One turn moves each row of this set onto another row. After a few examples, where does it send each row asked below?
S: [ 1.42  3.20 -3.19  2.88  1.19 -1.20  0.57 -2.28  2.96  2.78 -1.71  0.98
 -2.79  2.63 -2.51  2.77 -0.60]
Y: [ 1.40  4.78 -0.21  3.99  1.16 -2.05  0.49  1.12  2.89  3.32 -0.16  1.53
 -1.48  0.43 -0.51  3.46  2.75]
G: [-0.86  4.44 -0.68  2.75  1.53 -4.92  2.21 -0.69 -2.82  3.58 -0.97 -1.27
  0.37  0.73 -0.12  1.84  1.21]
R: [-2.83  2.08 -2.17  2.91  2.52 -4.24  2.09  1.08  1.43  0.01 -1.08 -2.02
 -1.48 -1.67 -2.36  1.65  0.82]
X: [-1.17  2.81 -2.33  3.65  1.79 -2.99  0.27 -1.73  0.11  0.36  0.03 -0.91
  4.03 -0.20  1.72  3.66 -0.28]
Z: [ 0.64  4.84 -2.42  4.85  2.07 -0.71  0.51  1.79  0.67  3.04 -0.37 -2.60
  2.11  1.39 -2.14  4.63 -0.52]
D: [ 0.10  1.34 -1.73  2.87  0.92 -2.30 -0.23 -2.76  0.73  3.07 -0.12  0.49
 -0.08  1.46  2.77  1.56  1.84]
T: [-2.57  4.68 -1.46  1.64  3.15 -3.42  1.39  0.18  2.51  1.96 -1.06 -2.34
  0.98 -0.12 -1.26  1.09 -2.81]
L: [ 0.18  1.70 -1.07  2.82  1.11 -2.40  0.53 -2.52  1.81  3.04 -1.18  0.63
 -0.50  2.50  2.53  1.49  1.69]
A: [ 1.34  3.16 -3.19  2.32  0.68 -0.47 -0.52 -2.22  1.97  2.67 -1.31  0.27
 -2.36  2.40 -2.81  2.82 -1.30]
V: [ 1.07  5.25 -0.50  4.08  0.91 -2.12 -0.33  1.63  1.70  3.33 -0.03  1.91
 -1.19 -0.26 -1.19  2.88  2.46]
B: [ 0.37  2.06 -5.62  3.37 -0.29 -4.16  0.91 -2.85  0.98  1.25 -0.66 -2.37
  1.18  0.63 -2.53  2.90  1.23]
Q: [-1.41  2.65 -1.14  3.90  1.42 -2.70  1.69 -0.84  2.82 -1.14 -0.93 -2.34
  1.62 -1.73 -0.04  3.74 -1.30]
W: [-1.50  4.01 -3.43  0.02  3.03 -2.72  0.42 -1.12 -0.08  2.82 -0.56 -2.14
  0.17  1.48 -3.10  2.49 -2.30]
J: [-1.12  3.68 -2.04  3.22  0.94 -4.04  0.37  2.12 -0.23 -0.02 -0.71 -0.71
 -0.04 -1.11 -3.57  3.60  2.62]

D -> A
S -> Y
W -> J
Now find these:
Z -> G
R -> Q

One turn moves each row of this set onto another row. After a few examples, where does it send each row asked below?
bib: [-3.58  2.02  1.11 -0.81 -0.58  0.39 -1.13 -1.15  4.41  0.82 -0.61 -0.72
 -0.06 -5.14 -2.78  1.45 -3.06  1.88  0.02 -0.48 -0.58]
kosi: [-2.47  2.22  1.28 -2.54 -1.43  0.53 -1.59 -0.80 -1.11 -1.01 -1.99 -1.35
  1.04 -0.92 -3.51 -3.67 -1.89  1.96 -0.43 -0.26  0.01]
zeles: [-0.37  1.62  1.27 -1.98 -2.38  1.31  0.04 -1.55 -0.78 -0.62 -0.67 -0.92
 -0.69 -5.42 -0.21  1.02  0.48 -1.66  2.46  2.96 -1.18]
Gos: [-0.93  1.70 -1.70 -0.65 -4.16 -1.71 -1.70 -1.49  0.44 -2.63 -2.44 -1.37
  1.73 -2.48  1.24  2.22 -1.87  0.00  0.09 -1.43 -2.24]
bove: [-4.03  2.50  1.89 -1.24 -2.34 -1.95 -2.75  0.29  2.24 -1.42 -0.39  1.85
 -0.02 -2.05 -1.30 -2.36 -2.26  0.64  0.97 -0.32 -0.47]
Kato: [-1.05  2.41  2.35 -2.89 -0.36  1.31 -2.46 -0.92  1.70 -2.82 -2.41 -2.15
 -2.32 -4.16  1.42  3.04 -0.51  1.37  1.49  1.07 -3.65]
Dumin: [-2.26  0.29  1.77 -0.73 -0.51  0.51 -0.37 -1.22  2.98 -1.47 -0.44 -0.50
 -1.52 -3.54 -0.74  4.09 -1.30  2.82  0.19 -0.25 -3.60]
nubi: [-2.98  0.43  1.39 -3.60 -2.87 -0.59 -3.25 -0.79 -0.19 -2.65 -0.03 -0.98
  0.29 -1.06 -0.13 -3.46 -2.62  1.03 -1.92 -0.37 -0.83]
lup: [-1.61  0.65  0.80 -0.70 -0.89  0.57 -4.20 -1.48  1.01 -0.57 -0.68 -0.89
 -2.75 -4.54 -1.96  2.74 -1.00  0.20 -0.08  2.44 -3.94]
tevu: [-2.24  2.66  3.14 -1.76 -1.88  0.44  1.38  0.08  1.09 -0.01 -0.76 -0.43
  2.77 -2.52 -1.55 -1.73 -2.48  1.39  0.18 -0.27  0.33]
fedo: [-0.90  3.07  0.14 -3.14 -2.82  1.42  0.85 -1.41 -1.55 -1.89 -0.08 -1.80
 -1.05 -4.90  1.13  0.62  0.68 -0.32  1.38  2.21 -1.27]
dipi: [-1.77  2.72  3.21 -3.31 -1.55  1.11  0.70 -0.23  0.56 -1.01 -1.79 -1.69
  2.58 -2.15 -0.82 -2.39 -2.40  1.90  0.19 -0.59  0.42]
bemek: [-2.60  1.60  0.25 -3.57 -0.23  1.60 -1.88 -0.66  1.97 -2.50 -2.30 -3.14
 -2.13 -3.32  0.27  2.90 -1.50  4.37 -0.53  0.00 -3.08]
Rati: [-2.20  0.01  0.04 -1.67 -0.16  0.89 -4.07 -1.95  1.73 -1.11 -0.89 -1.63
 -2.53 -3.80 -3.02  2.33 -1.66  2.88 -0.92  0.92 -3.52]
tuni: [-2.48  0.13  2.81 -4.49 -2.44  0.28 -3.21 -0.05  1.37 -1.72 -1.34 -1.77
  1.46 -2.24  0.82 -2.80 -3.33  0.61 -0.89  0.60 -0.15]
Litik: [-2.23  2.97 -1.60 -1.88 -2.75  0.93 -0.88 -0.86 -2.08 -0.53 -0.67 -1.35
 -1.95 -4.81 -1.20  0.17  0.68 -0.45  1.14  3.27 -1.11]
paz: [-3.73  0.39  2.79 -3.11 -2.76 -0.16 -1.27  1.61  2.17 -0.71 -2.25 -0.83
  1.84 -2.08  1.17 -1.44 -3.45  0.79  0.00  0.84  0.11]
doso: [-0.47  0.05  1.86 -1.87 -0.43 -0.97 -0.01 -2.53 -0.83 -1.73 -0.34 -2.39
  0.67 -2.01  1.10 -2.54 -0.77 -0.07  0.25  3.12 -0.08]
vegu: [-3.44  0.72  1.23 -2.31 -1.29  1.13  1.35 -0.82  3.34 -0.15 -0.77 -2.54
  0.88 -4.00  0.03  1.96 -3.15  2.65 -1.50 -1.07 -0.76]
pel: [-2.57  2.91 -0.45 -3.23 -1.15  1.37 -3.06 -0.35  0.12 -2.61 -2.03 -3.24
 -3.22 -3.61  0.87  2.27 -0.60  2.42 -0.73  1.54 -3.62]
Miz: [-1.08  2.44 -0.06 -2.61 -1.78  1.26 -1.75 -1.40 -1.98 -1.69 -2.50 -1.44
 -2.05 -4.17 -1.14 -0.18  1.20 -0.78  2.87  2.80 -1.19]
nepin: [-0.81  2.27  1.07 -1.74 -0.33 -1.66 -0.73 -2.82 -0.85 -2.78  0.27 -1.60
 -0.63 -2.09  0.59 -3.31 -0.06  0.51  0.87  2.25 -0.19]
bobu: [-2.94  2.55  0.41 -0.17 -0.13 -2.11 -0.36 -0.13  0.27 -0.75 -2.31 -0.95
 -0.46 -2.21 -0.38 -2.01 -0.35  0.63  2.32  3.74  0.57]
Pivi: [-2.71  2.61  2.09 -0.72 -1.94 -0.08  0.34 -0.22  0.74  0.63 -0.07  0.38
  1.99 -2.42 -3.29 -2.24 -2.42  1.16 -0.22  0.01  0.19]
Kasip: [-2.27  2.04  0.41 -0.68 -1.84  0.41 -1.35 -1.07  1.40 -0.98  1.42 -0.82
 -2.33 -4.95  0.19  3.46 -1.08  1.02 -1.11  1.66 -4.06]
Suke: [-1.41  1.72  0.08 -2.55 -2.40  1.27  0.71 -0.95 -2.70 -2.36 -2.30 -1.83
 -1.49 -2.91  0.51  0.63  1.29 -0.32  2.09  2.05 -1.52]
kida: [-2.02  0.83 -0.25 -0.89 -2.88  0.82  0.74 -0.58 -2.02 -0.07 -1.07 -0.86
 -1.08 -4.05 -0.91  1.36  0.62 -1.11  1.51  3.15 -1.41]
dod: [-2.65  3.26 -0.10 -0.69 -0.38 -2.40 -0.01 -1.34 -0.77 -2.31 -0.88 -0.85
 -1.18 -1.46  0.10 -2.78  0.27  1.14  1.40  2.41  0.05]
digim: [-1.81  0.65  0.90 -1.68 -1.03 -0.87  0.61 -0.90 -0.22 -0.18 -0.40 -2.86
  1.07 -3.00  1.31 -1.80 -1.54  0.27 -0.42  4.25  0.61]
giz: [-1.66  1.45 -2.69 -0.63 -4.19 -1.50 -2.86 -0.74  0.03 -1.45 -3.42 -1.97
  1.58 -2.58  0.27  1.97 -2.19  0.08 -0.27 -0.34 -1.88]
Tizi: [-2.36  2.37  0.49 -1.13 -0.48 -1.24 -0.45 -0.14  0.84  0.46 -1.31 -2.03
  0.55 -3.75  0.37 -1.96 -1.38  0.43  0.98  4.66  1.08]
Mamon: [-1.93  0.90  2.02 -0.90 -1.31  0.59  0.11 -0.50  1.14 -2.15 -0.99 -1.02
 -1.83 -3.17  1.61  4.24 -0.45  1.09  0.44  0.79 -4.18]
gofez: [-0.21  2.62 -1.66 -1.10 -4.12 -1.47 -3.25 -2.23  1.13 -1.76 -1.12 -1.42
  1.85 -4.30  0.67  1.54 -2.44 -0.38 -0.18 -0.69 -1.89]
gizu: [-0.20  0.81 -1.00 -0.55 -3.49 -1.42 -3.87 -1.73  1.04 -1.28 -3.11 -1.38
  2.03 -3.44 -0.35  1.90 -2.34 -1.03  0.71 -0.21 -1.99]
Nedoz: [-2.63 -0.38  0.05 -2.60 -0.01  1.36 -3.20 -1.01  1.02 -1.99 -2.96 -2.82
 -2.43 -2.46 -1.65  2.53 -1.36  3.59 -0.66  0.66 -3.33]
zup: [-0.31  2.07 -0.75 -1.15 -3.24 -1.53 -3.44 -1.54  1.07 -2.61 -3.92 -1.35
  1.56 -2.95  0.58  1.78 -1.71 -0.29  1.82 -1.20 -1.91]
Seg: [-1.82  1.46  1.12 -4.09  0.06  1.25 -2.80 -3.23  1.57 -3.11 -1.78 -3.20
 -1.18 -2.85 -1.73 -0.92 -2.03  2.94 -0.81 -2.15 -1.26]
kenov: [-4.21  0.48  0.28  0.22 -0.16 -0.49 -1.79 -1.32  2.30 -0.30 -2.35 -0.20
 -1.29 -2.33 -4.46  0.91 -1.83  2.00  0.38 -1.12 -1.34]
Gepi: [-3.55  0.45  1.62 -1.60 -2.43 -1.69 -2.97 -0.66  0.22 -2.47 -0.45  1.11
 -0.24 -0.39 -1.44 -3.08 -1.95  0.57 -0.27 -0.88 -1.13]
Lebif: [-2.75  2.39  1.26 -1.10 -1.62 -0.01 -1.28 -0.60 -0.39  0.11 -0.91 -0.14
  1.21 -1.76 -4.36 -3.08 -2.11  1.35 -0.37  0.11  0.02]
sofu: [-4.19  1.48 -1.14 -1.84 -0.54  0.05 -2.01 -2.24  0.60 -2.30 -1.57 -1.85
 -2.10 -1.58 -3.28 -0.47 -1.58  3.33 -1.46 -2.02 -1.62]
dama: [-1.93  2.73  2.09 -3.68 -1.39  1.12 -0.57 -0.52 -0.70 -1.60 -2.32 -2.25
  1.75 -1.22 -1.67 -3.36 -2.09  2.21 -0.35 -0.55  0.21]
Fikod: [-2.82  0.44 -0.01 -0.60 -0.93  0.34 -1.77 -1.81  2.17 -0.93  0.87 -0.75
 -2.18 -3.96 -1.99  3.33 -1.58  2.91 -1.36  0.34 -3.66]
Papit: [-4.83  2.52  1.68 -1.92 -2.85 -1.28 -1.15  1.80  2.65 -0.47 -0.79  0.65
  0.97 -2.60  0.51 -1.50 -2.97  1.17  0.30  0.29  0.04]
Fozub: [-2.86  0.07 -0.39 -1.22 -0.99  0.79 -3.20 -0.29 -0.76 -1.51 -2.67 -2.20
 -3.19 -2.33 -1.04  2.77 -0.56  1.25 -0.53  2.15 -4.08]
gefuv: [-1.04  3.56 -2.44 -1.71 -3.72 -1.33 -3.94 -1.23  1.00 -2.07 -2.93 -2.05
  1.27 -3.91  0.55  1.24 -2.17  0.29  0.47 -0.61 -1.50]
dumos: [-1.83  1.74  1.99 -2.68 -0.07  1.24 -1.38 -1.13  3.46 -2.19 -1.46 -1.68
 -1.58 -4.35  0.23  3.48 -1.39  3.47  0.78 -0.21 -3.13]
Fus: [-1.80 -0.89  2.88 -3.44 -0.29  1.65 -0.19 -2.15  2.24 -2.14 -2.70 -3.20
  0.54 -2.52 -0.09  1.08 -2.39  2.23 -0.45 -1.79 -1.24]

dumos -> Dumin
nepin -> doso
Now find these:
Litik -> Miz
dama -> dipi
bib -> kenov
Kato -> Mamon
gizu -> giz
paz -> Papit

